Where one turn sends some rows of the set: a few examples, then the rows asked:
J_357: [ 18  11  -3  -6 -15  12   7   1  12   3  -4   5 -14  -2 -13   1   5  19
   9   7  -1  -6]
J_312: [-11  -9  -1 -25   1  -8  -8  -3  10  -5   2   8  11   3   2  -6  -6  11
  15   6  -3  -3]
J_189: [  9  -3   0  -4  10   3  -9   9   8  -8  17  -1  -3  11   4 -11   1  -3
  13 -19  -3  -6]
J_630: [-11  -4  -4  -7  13  -9 -10   4   4 -10  -1  -7 -10  -7   3  -7   5  -7
  -8   2  -1   8]
J_496: [-16  -4   9 -11   0 -12  -3   0   5  -6  -3  18   6  -1  -6   1  10  -2
  17   2   6  10]
J_358: [-12  16  -8   8   4   9   0   2   9  -5   6  -5  -6  26  -4   4   6  -2
  10  -4   5   8]
J_103: [  2  21  -3  12   0  17   4   4  12   9  -6  10  -6  12  -7 -10   8   7
   3   2  -1  -2]
J_905: [  8  -2  -9 -13  -4   4   0  -1  11  -8  15 -10 -26   9  -4   2   4   8
  22   6   2  -2]
J_373: [ 5 16 -2 14 -3 17  3  4 17  4 -7 12 -3 12 -6 -5  0  9  0  1 -4  1]
J_25: [-11  -5  -4  -7  15  -5 -10   1   1 -16  -2  -8 -12  -6   1  -5   8  -6
  -7   1   3   8]
J_682: [ -5 -11 -11 -17  11  -8  -4   8   9   1  -7  14  -8  -3   6  -4  -1  16
   0   5  -4 -14]
J_688: [ -8   9   0 -13   9  -4  -3  10   6   0 -11  -2  10  -3   7  -2  -5  -5
 -14   1  -9   2]
J_719: [ -5  -1  -1   5  -7  12  10   4   8   4  -3  -4  15  17   4   3   8  -8
  14  10   7 -13]
J_864: [ 13   6  -6  -6 -15  14  10  -2  14   5  -2   1 -19   0  -9  -8  -3  15
  10  14   0   1]
J_170: [ 15   6  -3  -4 -12  10   5  -4  11  10  -1  -1 -19   2  -6 -14  -3  15
  10   9   2  -4]
J_561: [  1   3 -11  -9  -8   2   5  -7   9  -5  13 -12 -24  13   2  -1  -2   3
  21   6   3   6]
J_947: [ -6   0   8   4  -8   8   9   2  -1  16  -7  18  -2  -1   4   4  12  11
  12   6   4 -12]
J_829: [  8   5  -8 -17   6   3  -3   6   3 -12  11   0 -22   2  -3  -3  21   3
  21   5  -1  -9]
J_273: [ -5 -11  -5   5 -14  11  -4 -12  -2  -2   7   3 -16   6   2  -4  12  14
   1   8  11 -18]
J_826: [ -7  -7   0  -4   9 -11   0  10   4   1 -13  21 -12  -6   0   2  14   1
   4   0   6  -1]
J_167: [ -5  12  12 -25  -3   1  -7   6  -3   8  -7   4   3  -9   1   2   0   6
  -2  12  -7   5]
J_378: [ -1   0  -6 -20  15  -5  -2   7   9  -2 -10  10   4  -4   5  -5  -7   9
  -6   5  -6  -3]
J_945: [ -7  -3  -5  -8  21 -10  -4   7   5  -9  -8  12 -10  -5   1  -3   9  -1
  -6  -1   2   6]
J_461: [  1  12  14 -25  -3   5  -3   4  -2   8  -8   5   3  -9   2   0  -4   6
  -3  11  -2   4]
J_536: [ -3   5  -6   6   7   7  -4   3  14  -7  15  -8  -5  21  -1   2   6  -1
  17 -12   0   5]
J_68: [  5  17   0  13  -4  14   6   7  15   1  -4  10   4   8  -7  -2   5   8
   5 -13  -4   2]
J_506: [ -8   1   8 -31   1  -5  -4  -1   0  -2  -1  10   7  -4   0  -4  -7  11
  12   9  -1   9]
J_627: [  1   4   2  -1 -16   8  -9  -1  -4  15  12 -13   0   5   7  -9   2  -2
   5  18  11  -9]
J_271: [-11  14  -6  10   3   7  -1   0  11  -5  12  -1  -7  24   3   1   3  -2
   9  -7   1   9]
J_876: [  8  -9   3 -11 -11   7  -5   9  -4 -10  10 -14   4   0 -13   5  -4  10
   9  -6   1  -9]
J_539: [-11  -1   2   5   0   3   6   4  13   3  -2   7  17  15   6   7   6  -9
  14   5   6  -7]
J_967: [  1  -1 -12  -7  -9   2   3  -5   9  -3  14 -15 -20  16  -5  -1  -3   6
  14   4  11   5]
J_350: [  3  11 -10   3  -9  10  -5   5   3  12   1 -12   2   5   6  -6   9  -2
  -5  21   5 -16]
J_837: [ -9  -2  -2  11 -15   6  -9  -1  -7   5  13 -13  -3   3  -2  -3   8  -2
   1  11  14   3]
J_150: [ -6 -13 -13   4  -6   7  -3  -7  15 -13   6  -8   2  13  -2  -2   7  -4
   2  12  11 -17]
J_320: [ -7  -2  12 -21   1   0 -10  -3 -10  -3   3   1 -19 -11  -2   0   7   5
   3  11   5  14]
J_464: [ -3   1   6   6 -14  14   7  -3  -8  16  -1   7  -3   7   8   2  16   8
  13   6   9 -11]
J_469: [ -9   8 -14  15 -10   6  -4   3   0   2   0 -11  -1   1  -1   0  15  -4
  -7  14  10  -6]
J_235: [ -4   6   0  -8  -7   8  -1  10  -9 -18   6  -8   2   0 -14  15  19   2
  15  -5   2  -3]
J_924: [ 20  -2   4  -7   2   8  -8  10  -1  -5   4  -3  -5  -4  -3  -6   6   5
   3  -8  -5 -21]
J_41: [ -7   9  -2 -12  14   2  -1   8   7  -5 -12  -2  11  -2   7  -4  -2  -7
 -12   1  -3   1]
J_65: [-10  -1   9 -18   2  -3 -14  -2  -6  -1   5   0 -19 -12  -4  -3   9   3
   2  13   0  12]
J_242: [  6   0   1   0  -9   8   3  12   5  -5   1   8  12   4 -13   2  -6  11
   5 -18   0   2]
J_164: [-12 -14 -11  -2   0  -4  -3  -8  18 -15  11  -4   1  12   5   1   2   0
  12  10   9 -12]
J_351: [ -5 -13  -5  -2  -9   3  -1 -11   5  -1   4   7 -17  -4   1  -1   9  20
   7  11   9 -17]
J_30: [  3   8  -6 -13 -14   8   8  10   0 -10  -3  10  -6  -5 -21   9  13  17
  14   7   1  -1]
J_361: [-13  -2   9 -16   8 -11  -6  -1  -3  -8   0  13  -8  -8  -2   0  10   0
   9   2   8  17]
J_662: [  7  12   4  -2   5   8  -6  12  -3 -13  -1   1  -8  -3  -4   2  28  -3
   9  -6  -4 -15]

J_164 -> J_351
J_30 -> J_242
And these:
J_837 -> J_627
J_373 -> J_271
J_682 -> J_826
J_876 -> J_924
J_719 -> J_150
J_536 -> J_905
J_167 -> J_688
J_361 -> J_506
J_103 -> J_358

Where one turn sends some rows of the set: a few examples, then the rows asked:
J_380: [ 22   1  30  12 -28  -7  -3  -2  -8   9   5   9 -11  -2  11   8   1  -9
   4 -14  -2   4  12   5]
J_674: [ -3  12   4  -2   6  -6 -12   8  -1  20  13   4   2   9  21  -2  18   5
   2   6  -3  -2 -10   1]
J_593: [ 20  -2   4  -4 -13  -7  -6  -1  -1   5   4   1   1   1  23  -1  23   8
   2   5   9  -4  -9   0]
J_966: [ 22  12  15  -2 -23  -4  -2 -16  -5  12  13   9  -7  -9  13  -1 -12   0
  12   5   0  -9   3  18]
J_520: [ 17  -5  20   0 -15   9  -4  -6 -10   4  25  11   6  -6   3   4  -4   9
   7   0   7   2 -10   2]
J_176: [  8  16   7  -3   0  -4   0  12   2  21  -4  -3  -9  23  -1  -2  14  -4
  10 -14  -1   1   0   3]
J_706: [  5 -15   8  14 -25  -6  -7  -2  -3   1 -10   6 -14   9  -2   8  10   0
   3  -4  -9   5  -6   4]
J_112: [ 18  17  14   3 -22   9 -13  -4   9  25  19  17   5   5   8  -4  -4  16
   5  -9   7   6   0   6]
J_931: [ -3   3   6  -2  -2 -18   7   5  -5   4  19  11  -8   9  -2   0  -6   1
   7   1  -6  20  -6  17]
J_440: [  2  12  14   1 -11  -7   0  17  16  10  22  12   4  14   6  13  20   6
   4  10  -4   4   8  12]
J_457: [ 16   8  25  -4 -22  -7 -17  -1 -17  28  -1  13  -6   2  14   5  -5  -7
  18 -13  -3   2  -5   9]
J_519: [ 14  15  14  12 -26 -16 -12  -5  -7  16  17  19 -14 -14  19   4  -7  -4
   0  -6  -3   6  -1  17]
J_240: [ -7   7  12  -1  -5 -18   7   5  -6   5  24  12  -5   4  -2   0  -8   3
   8   7  -5  16  -4  10]
J_982: [  0  20   8   3   3  -5 -14   7   2  21  13   2  -1  10  19  -2  17   1
   7   3  -7  -3 -12  -4]
J_859: [  3   2  -1   3 -16 -18  -5   1   1  -3  14  20  -9  -6   1  -9   4   5
   4  -5  12   7  -5  26]
J_610: [ 13   3   7   7 -26   7 -10  -2 -13  18  18  20  -7   7 -17  15  -6   5
  15   1   4  -3  -5   8]
J_6: [ -6  -1  15  21  -6 -12  -4   5  -5   8  16   8 -19  14 -11  -2   6 -13
  10  -4  -3   2  -3   6]
J_595: [  2   4   5 -11 -33 -14 -13   9   5  17   9  10  -1   3  -2  16   3  14
   0  11  -8   0   1   7]
J_339: [  1  11   9  -2 -10 -10  -2  16  10   5  27  11   3  13   5  12  13   5
   0   9  -5   3  10  10]
J_601: [ 19  11  10   9 -18   5 -10 -17  -7  10  -2  15  -9   2  24   0  -3  -4
  14   4  -2 -11  -1  10]
J_101: [  5  16  10   1  -4  -8   8  10   0  24  -7   2 -14  21  -5   1  15  -2
  11 -13   2   6  -2   4]
J_999: [ -4  -5  10  18  -3 -12  -9   4  -4  10  15   3 -23  18  -8   1  10 -12
   3  -8  -2   1  -5   4]
J_934: [ -7  13  11   4   4  -8 -12   8   0  23   8   6  -2   4  19  -2  21   4
   2   0  -1  -2 -15   1]
J_200: [ 14  17  -2  12 -13   8  -2  -2 -10   8   5  16 -14  -4  -2   0  -4   4
   8 -16  12  -4 -11   5]
J_657: [ 10   2  20   8 -27  -1  -8 -14 -11   8   4  15 -16  -1  10   7 -13  -2
   4   5   1 -10  10   1]
J_379: [  6  17   9   4  -1  -4   2   8   0  17  -5   2 -11  23  -2  -4  10  -6
  18 -14  -3   4  -3   1]
J_10: [ 17   1   3  -6 -10  -7  -8  -2  -2   6   6   1   0   1  19   0  27   7
   2   5  12  -5  -7   0]
J_454: [ 12  12   4  -6 -23 -10 -22   4  13  22  -3   5 -13  12   1  -6   7   2
  10 -18   3   0 -12  14]
J_602: [ 15  11   6  21 -19  16  -9  -6  -2  21   3   5  -1  -4   4   6   8  10
   1  -6 -12  -4  -6   2]
J_408: [  4  19  11  -2 -10 -10   1  13  11  10  29   9   4  12   8   7  13   5
   5  14  -5   1  10   3]
J_255: [ -2  -3  15  18  -7 -15  -4   4   1   9  19   5 -23  12 -10   7  15 -12
   3  -3   0   1  -9   8]
J_976: [  5   0   2   0 -20 -19  -1   3  -1  -1  13  18  -9  -7   2 -10   2   5
   6  -6  14   5  -5  26]
J_903: [ -4   5  13  -4  -3 -19   7   5   0   6  19  14  -5   7   2   4  -4   5
   7   4  -2  22 -13  15]
J_145: [ 10  10   3  -8 -19 -10 -24   1  11  25  -2   2 -11  13  -1  -5   9   3
  10 -17   4   4 -12  13]
J_71: [ -1   6   3 -13 -27 -10 -14   9   2  14   7  13   1   4  -4  17   7  16
   0  11  -6   3   2   8]
J_946: [ 22  13  15   5 -21  -3 -17   3 -12  10  10  20  -8  -1  25  13   9 -10
  12  -5   9 -13  -1   4]
J_7: [  7 -14   8  15 -21  -6  -6  -4  -1   0  -7   3 -12  11  -3   8  12   0
   2  -5  -8  11  -5   5]
J_21: [ 20  21  11  -1 -27  -5  -3   6  -9  12   5  16  -4  -6  17  24  -3  -1
   8   0 -11   2   3  10]
J_591: [ 18  18  17  -1 -28   4 -16  -9   7   8   8   9 -10   0  16  13 -12   0
   5   1  -7 -11   4   3]
J_424: [ 13  15  18   0 -24   4 -11  -7  -5  11  -2  12 -11  -4   3   0 -12  -6
  15  -9  -3 -15   5  16]

J_6 -> J_408
J_380 -> J_21
J_520 -> J_602
And these:
J_454 -> J_976
J_339 -> J_176
J_424 -> J_966
J_934 -> J_255
J_10 -> J_7

